[[7.7, 7.9, -2.8, 21.0, -36.7, -3.2, -5.6, 2.7, 8.2, -5.2, -5.3, -3.9, 8.7, 6.6, -4.6],
[-0.5, -0.8, 3.2, 51.7, 39.3, 3.1, 1.0, -2.1, -0.7, 2.1, 1.1, 3.2, -2.5, 0.8, 2.5],
[-7.2, -7.3, 4.5, 16.1, 47.8, 4.5, 3.5, -1.7, -7.9, 4.8, 3.3, 5.0, -4.7, -10.0, 5.0]]
:
[[7.9, -2.8, 21.0, -36.7, -3.2, -5.6, 2.7, 8.2, -5.2, -5.3, -3.9, 8.7, 6.6, -4.6, 7.7],
[-0.8, 3.2, 51.7, 39.3, 3.1, 1.0, -2.1, -0.7, 2.1, 1.1, 3.2, -2.5, 0.8, 2.5, -0.5],
[-7.3, 4.5, 16.1, 47.8, 4.5, 3.5, -1.7, -7.9, 4.8, 3.3, 5.0, -4.7, -10.0, 5.0, -7.2]]

[[7.3, 0.0, -52.4, 14.3, 20.1, 23.4, -3.4],
[18.9, 18.7, -21.3, 43.1, -13.5, -1.7, -28.2],
[2.4, 19.7, -37.8, 44.6, 5.8, 0.0, -11.2],
[24.1, 17.0, -17.0, 38.7, -17.9, 0.0, 0.0],
[36.5, -21.2, 6.9, -12.0, -26.4, 11.5, 0.0],
[0.0, 0.0, -46.6, 36.3, 15.8, 10.3, -4.0],
[-1.3, 18.7, -37.1, 0.0, 7.2, 1.8, -9.0]]
:
[[0.0, -52.4, 14.3, 20.1, 23.4, -3.4, 7.3],
[18.7, -21.3, 43.1, -13.5, -1.7, -28.2, 18.9],
[19.7, -37.8, 44.6, 5.8, 0.0, -11.2, 2.4],
[17.0, -17.0, 38.7, -17.9, 0.0, 0.0, 24.1],
[-21.2, 6.9, -12.0, -26.4, 11.5, 0.0, 36.5],
[0.0, -46.6, 36.3, 15.8, 10.3, -4.0, 0.0],
[18.7, -37.1, 0.0, 7.2, 1.8, -9.0, -1.3]]

[[-25.0, -34.9, -43.3, -12.3],
[-0.6, 6.1, 18.3, 16.4],
[-6.2, 6.1, 12.2, 22.4],
[-1.7, 16.4, -6.3, 24.0],
[10.5, 2.7, -2.2, -16.9],
[7.1, 24.9, 8.0, 22.4]]
:
[[-34.9, -43.3, -12.3, -25.0],
[6.1, 18.3, 16.4, -0.6],
[6.1, 12.2, 22.4, -6.2],
[16.4, -6.3, 24.0, -1.7],
[2.7, -2.2, -16.9, 10.5],
[24.9, 8.0, 22.4, 7.1]]

[[29.8, 25.4, 56.2, 36.5],
[16.5, 50.7, 33.5, 45.6]]
:
[[25.4, 56.2, 36.5, 29.8],
[50.7, 33.5, 45.6, 16.5]]

[[-44.6, -13.2, -13.2, -1.9],
[-10.8, 13.4, -13.9, -10.1],
[-5.8, 7.0, 7.5, 7.4],
[2.9, -2.4, -14.6, 9.8],
[-10.9, 7.2, -13.7, 4.0],
[5.6, -10.9, -5.3, 12.2],
[-3.9, -13.8, -31.3, 5.8]]
:
[[-13.2, -13.2, -1.9, -44.6],
[13.4, -13.9, -10.1, -10.8],
[7.0, 7.5, 7.4, -5.8],
[-2.4, -14.6, 9.8, 2.9],
[7.2, -13.7, 4.0, -10.9],
[-10.9, -5.3, 12.2, 5.6],
[-13.8, -31.3, 5.8, -3.9]]

[[0.0, 1.9, -3.8, -8.1, 12.7, -1.7, -10.7],
[-5.5, -5.8, -6.7, 22.5, -50.0, -5.8, -7.3]]
:
[[1.9, -3.8, -8.1, 12.7, -1.7, -10.7, 0.0],
[-5.8, -6.7, 22.5, -50.0, -5.8, -7.3, -5.5]]

[[-18.0, 6.3, -3.7, 4.3, -7.8, -36.3, -22.1, 34.6, -6.8, -10.1, 14.4, -12.3, -30.1],
[9.5, -34.9, -8.5, 34.1, -8.8, 22.1, 2.2, 14.2, -20.9, -9.8, -36.5, -17.5, 28.7],
[-1.7, -18.9, 40.1, -39.9, 6.4, -15.7, -30.5, 2.8, -7.7, -19.2, 15.3, -27.5, 23.3],
[11.0, 2.7, 34.0, -24.7, 14.4, 9.8, 0.8, 18.0, 24.2, 18.2, 16.4, -10.2, 26.4]]
:
[[6.3, -3.7, 4.3, -7.8, -36.3, -22.1, 34.6, -6.8, -10.1, 14.4, -12.3, -30.1, -18.0],
[-34.9, -8.5, 34.1, -8.8, 22.1, 2.2, 14.2, -20.9, -9.8, -36.5, -17.5, 28.7, 9.5],
[-18.9, 40.1, -39.9, 6.4, -15.7, -30.5, 2.8, -7.7, -19.2, 15.3, -27.5, 23.3, -1.7],
[2.7, 34.0, -24.7, 14.4, 9.8, 0.8, 18.0, 24.2, 18.2, 16.4, -10.2, 26.4, 11.0]]

[[-2.9, -6.1, -23.7, 8.4, -16.8],
[24.1, 5.8, -15.5, -14.9, -23.0],
[2.1, 6.0, -12.7, -18.0, -6.9],
[-6.9, 2.0, 28.8, 1.0, 26.7],
[-20.1, -12.4, 17.0, 2.8, 40.4],
[-10.8, -15.0, 13.9, 5.6, 37.1],
[14.1, 8.8, -16.9, 13.7, -16.5]]
:
[[-6.1, -23.7, 8.4, -16.8, -2.9],
[5.8, -15.5, -14.9, -23.0, 24.1],
[6.0, -12.7, -18.0, -6.9, 2.1],
[2.0, 28.8, 1.0, 26.7, -6.9],
[-12.4, 17.0, 2.8, 40.4, -20.1],
[-15.0, 13.9, 5.6, 37.1, -10.8],
[8.8, -16.9, 13.7, -16.5, 14.1]]

[[8.0, 44.2, -15.8, 19.7, -1.9, 50.5, 32.8, 23.8, 5.3, 2.6, 15.3, 8.3, -26.2],
[-25.2, 10.5, -32.2, 21.7, 3.8, 50.1, 29.9, 26.3, 8.5, -4.8, -4.4, -6.6, -17.5],
[-11.8, 17.4, -40.9, -1.1, -21.7, 30.2, 17.5, 19.1, 8.9, 8.9, 22.2, 21.8, 0.6],
[11.5, 46.3, -11.3, 22.5, -9.5, 30.8, 11.0, 12.1, 8.0, 14.8, 28.7, 19.4, -18.1],
[-1.4, 35.0, -24.8, 9.6, -16.0, 33.9, 19.3, 19.9, 12.4, 17.8, 33.1, 24.7, -13.5],
[2.0, 31.7, -17.6, 25.7, -7.4, 27.0, 8.0, 18.0, 16.2, 9.4, 5.6, -5.6, -25.8],
[-1.6, 28.3, -22.9, 15.4, -24.6, 2.3, -22.6, -13.6, -9.9, -5.1, 1.8, -5.4, -28.6]]
:
[[44.2, -15.8, 19.7, -1.9, 50.5, 32.8, 23.8, 5.3, 2.6, 15.3, 8.3, -26.2, 8.0],
[10.5, -32.2, 21.7, 3.8, 50.1, 29.9, 26.3, 8.5, -4.8, -4.4, -6.6, -17.5, -25.2],
[17.4, -40.9, -1.1, -21.7, 30.2, 17.5, 19.1, 8.9, 8.9, 22.2, 21.8, 0.6, -11.8],
[46.3, -11.3, 22.5, -9.5, 30.8, 11.0, 12.1, 8.0, 14.8, 28.7, 19.4, -18.1, 11.5],
[35.0, -24.8, 9.6, -16.0, 33.9, 19.3, 19.9, 12.4, 17.8, 33.1, 24.7, -13.5, -1.4],
[31.7, -17.6, 25.7, -7.4, 27.0, 8.0, 18.0, 16.2, 9.4, 5.6, -5.6, -25.8, 2.0],
[28.3, -22.9, 15.4, -24.6, 2.3, -22.6, -13.6, -9.9, -5.1, 1.8, -5.4, -28.6, -1.6]]
